Here are some points, each followed by its number:
[-28   3 -27 -34   3  11  12 -15] 0
[-16  -4   0 -13 -25  28 -14  -7] 1
[-14 -18  20  -9  -8  34  36 -25] 2
[ -5   0 -11   4  -3  19  31 -10] 3
[45 21 18 31 15  2 21 -9] 4
[  0  -2  -9  -2 -15   8  22 -11] 5
[-32  24 -19 -21 -11  19  -4 -14] 6
[-16  -4 -30 -18 -17  -5   6  59] 7
[ -1  18 -22   2  -7  11  20   2] 8
[-17  32 -55 -25  13 -16  20 -24] 9
[-11   5  -8 -13 -14  16  -6 -20] 10
[-46 -41  18 -14 -33 -31  17  10] 11
[-16 -18 -18  16 -35   1  14  19] 12
[-24   0   0 -18 -15   9   4 -21] 13
[-68  27  13  56 -23  -1  50  15] 14
[ 68  47   5  38   4 -13  14 -31] 15
[-34 -15  28  26 -42  -8  -5  62] 16
[-20  -4 -20   1  -2  20   1 -11] 17
[ -8  -4 -10  -1 -21  -1   9 -34] 18
[ 58 -64   9  21   4 -48 -93   9] 19
[ 23  21   3   3  21  14  -3 -37] 20
[-27  41 -43 -33  29   0  -7  -6] 21
[ 18  16  -4  -4  38 -13 -26   4] 22
[-14   1 -18   1  -5  30  14  -7] 23
[  40   -6  -37  -56  -14   15 -106   91] 24
[ 22   1   2  -7   2   5 -59  -5] 25
[ 77  79  -5  41  43 -14 -54 -62] 26
[ -9 -24   5 -23  -2  -1 -66  31] 27
[-14   9   0 -15  -4  17  29  -4] 28
[ -1 -56  34  17 -57  27  42 -39] 29
[ 15  22 -22  23  -6  -3  14  14] 30
[ 79  80 -24  27  49 -41 -31 -45] 31
[-16   1   4  -7   5  27   3 -16] 32
New points follow, each followed by the number of its nearest point above by angle, seen from the average point of the numbered points.
[ -1 -61  44  21 -17  -6  30 -49] 29
[ -4 -23  13  -8 -32  18  22 -37] 29
[ 35 -20  25   6  27 -51 -57 -47] 19
[-14   8  -8 -22 -20  13  20  -1] 28
[ 12   1 -13 -28 -11   5 -39  34] 24
[-50  -6  -7  14  -9   6  12  18] 14
[-30  18  49 -20  33  26  29 -30] 32
[ -3  -4 -27   9  34  -9  18 -15] 9
[ 15  18  22   7 -14  15  19   7] 4
[  3 -22   9  19 -10 -23  11  25] 16
[-27 -29  43  13  14 -46 -13  80] 16
[ 86  98  13 -13  81  24 -73 -27] 26
[-19   3 -44 -17 -13 -15   1  32] 7
[-10  12 -14  -6 -31  11  20  -8] 5
[ -5   0 -42  -9  15 -21  15  28] 7
[  1 -72  56 -49  30 -11 -26 -50] 19
